Where one turn sends some rows of the set: a few examples, then the rows asked
kede: [  4   1   7   1  11  -3   6  -3 -11  -4  -2 -12   1   8   7   0   2   6
  10  -6 -16  -2  -2  -5   8   4 -13   0   6  -1  -2 -10   3  24   2   3]
zem: [ -4   0  -4  -5   2   1  -7 -14  -3  -9  15  -3   1  -2  -9   3   8  -2
  -1  12   3  -1   3   2   1   1  -3  -7  14   3   0  10  -2   8   0  -8]
feg: [ 12 -11   1   4   0   6  11  -5  -6   8 -15  -8  -4  13   8   1  -5 -13
  -2   0   1  -2  -2   9  -8   0  -6 -15   0 -13   1   4  -3  -3   2  -1]
Dafal: [ 11 -11  -8  -4  -3  12 -10  -1  14   0   1  13  13  -3  -6   1  -2   2
   0  -3   0  -7   0  -7   3   1 -11   1  -6   0   3  -4  -1  -3   4 -18]
Lagut: [ 10  -6   3   1  -3   9   4   9 -11  -8  -2 -14   1   7   8   2   2 -12
 -18  15  -3  -2  -6   6  -1  -4  -7  -1   5   7  -9  -1   0  -1   2   1]
kopi: [  8   6   6  -8   7  -7   4   0  -7   8 -11  -9   6  -3 -14  -6   0   8
  10   9  -7  10   6 -14   6  -6  -8  -1 -10  -7   1   3  -1   0   2   3]
nuda: [  1  -2  -1  17   2   6 -13  16   5  10   0   1  -4   5   7   1  -4   7
  13  -4  -2  -7  -1   1   0   1  -8  -1  -7  -5 -19  -4   5   2  -2   1]
Kez: [ 8  2  4 14 -8 -4 11  0 -6  4 -8 -5 -1  1  5  2 -6  6  7 -9  3 -4  0 -4
 -2 20  8 -8  5 -2 -1  7  5  1  1  9]
der: [ -8   2  -8  -1   0   4   6  -8  -7  -3  10   3  -2  -6 -14   7  14   0
  -3   9   6   2   0  -2  -4 -11   2   1   8  -5   1   7  -8  -4   0  -4]
mimut: [ 1 -7  3 12 -3  2 17 -3  8  3 -3 -4 -5  3 13  2 -8 -6  2 -5 11  0  1  1
 -2 14  6 -7  0 -3 -5  0  4  3 -3 15]
lizi: [  8   2   9  -2   5   1   6   6  12   9  20 -14   3   7   2   0 -10   6
   0  11   1   0  -3  -4   5  -5   1  12   4  -6   0   0  11  -5   5   7]
deza: [ -5  -7   2  -7  19  -1   4  -1  -4  -6   4  -1  -1 -15   2  -2   4   7
   4  -7 -18  -4   1   4   2  -4 -10   2   9   7  10 -10 -11  -4   2   2]
nev: [ 15  -3   8  -9   6  11  12  -1   5   6  -4   0  15  10  -5   3 -12   5
  20  -6   7   1  -3   0   7  -1  -7  -1  -4  -5  -5  -6  11   1  -3  -1]
voto: [  9  14  -2  -6   5  13  16   6   1  -4   1  -7  -2   4   3   7   8 -12
   6  -3   7  -1   6  -1   4   4   5  -8 -17   4   1  -2  -2  -4  -8  -9]
mela: [ -3  -1   3 -13   9  -6   3  -7  -3  15  14  -3  -4   8  11   3  -8   5
  -6  -2   2 -15   2  -6  12   4 -11   3   6  -4  -2  12  -8  -4  11   4]
bikab: [  5 -13  -8   7   0   7  -3   6  11   1   5  10   6  -6 -10   0  -5   1
   4  -6   0  -7  -5  -5   6  -8 -16   7   3   8  -2  -7  -3  -9  10 -14]
Gok: [  2  -4   0   5  10   1   2   0   1   6  -6   6   1   5   9   1  -9   4
 -18  -3  -1  -1  -7  -6  12 -13  15   0  -3   0   3  -2  -2  18   2  -4]
Lukos: [ 10  -1 -18 -16  11   2   0  -1   0   2  -2   3   2  -2   0   4   2   0
 -15   8 -10   0 -11   0   3   8 -14   5  -7  -3   1  12  -8   2   4   3]
gubi: [  7   6   9   3   6   1   1  16  -4   5   5 -11 -18   4   0  -1   3  -7
   6  -5   1  -2   5  -7  12  10   0  -9   0   9  -4   3  -9   0  -6 -13]
tates: [-11   5   2   2  -2  -4  -7  -7   6  -5  -2  -8   3   7  14   2  -1  12
   4   5   4   8 -11 -13   9   0 -10  -7  -8  -1   4 -10  -8   1   3 -12]
tavok: [  1  -6  19 -11  -5   9   5   2 -20  -7 -12  -3   3   0   5   1   3  -2
  -6  -1  -3  -3   2   1  -1  -9  -1  -7   6  -1  -5   1 -10 -10   1   0]
zados: [ -9  -4   6   8  21   1  -3  -4   5   2   6  -2  -4   2   4   4   7 -11
  -1   9 -11  -8  -6   3   7  -6  -9 -15 -14  -3  -6  -7   7   9   1   3]
tavav: [  6   3   0  -3   4  12 -12   9  -5 -10  14  -3  -7   1  -1   4  15  -7
  -5  -4  -2   8   0  -3  12   2   4  -8  -3  -6   2   4  -3  13  -8  -1]
tavo: [ -8   8  -1  -3   6   8   9   7  -3  13 -10   4   2   5   9  17  -3  -7
   2   7  -5  -2  -1  -3   0  -6  -9   4 -12  -7  -1   5  -7   7  -4  17]
nudis: [  2   4  -9  -2   6  -2  11  -5   1  -3   8 -14   6   2  13   2   6  10
   0  -1  -6 -12  15   5  -5  -3  -1  12  -3  -7  11  -2   4  -3   9   1]
gido: [ -6   9  11  -7   2   1  -3  -4   8  -4   6   1  -1   7   7  -3   5  11
   5  -9  -5 -12   3   1   2  -2   3  -2  -8 -13 -11  10   9  -6  14   3]
nivup: [ -1  11  -4   5   4  -2   5   1   0  -3 -11   0  12  -4   7   0 -15   5
  -6  -7  -3   2   3  -3  12 -17   5  -2   0  15   0   4   1  11  10   2]
Lofuz: [  1   8   3  -4   6   9   8  11  -6  -9   7  -2  -3  -2 -13   9   7 -11
   7  -8   2  11   1   2  19  -9  -3  -2   3   3   7  12  -2   0  -2   6]
fusi: [ 13  -3  -7   7  -3  10  -3   7  13  -2  -4   2   9 -12   9   7  -5   4
   1 -11  -8  -9 -18  -4   1   5  -6  12   1   7  -2  -1  -5   0   1  -1]
zufa: [ -7   1   5   8   6  -4   3   0  10  -2 -13  -6   2  13   2  12  -4   4
   5  10   2   3 -11   2   5  -6  -8   3  -4  -1  17   3  -3  -3   5 -16]
Bunup: [ 10   0   0   9  -7   3   4  -2 -15   6  -6 -18   2  -3  14  -2  -6  -3
   7  -3  -4   1   0  -2  -5  -2  -9 -20   6  -2  -3  -6  -6  -9   3   4]
vap: [ 12 -14   2  -3   2   9   4  -1  18  -4 -10   7   2  -6   5   0  -8   2
   3 -18  -4  -7 -11  -2   5   2  -8  14   4   2   1   1 -10   1   0  -4]

voto turns into Lagut
zem turns into Kez
gido turns into nudis
Now these:
deza turns into nev
feg turns into tavav
fusi turns into bikab
tates turns into nivup
zados turns into kede

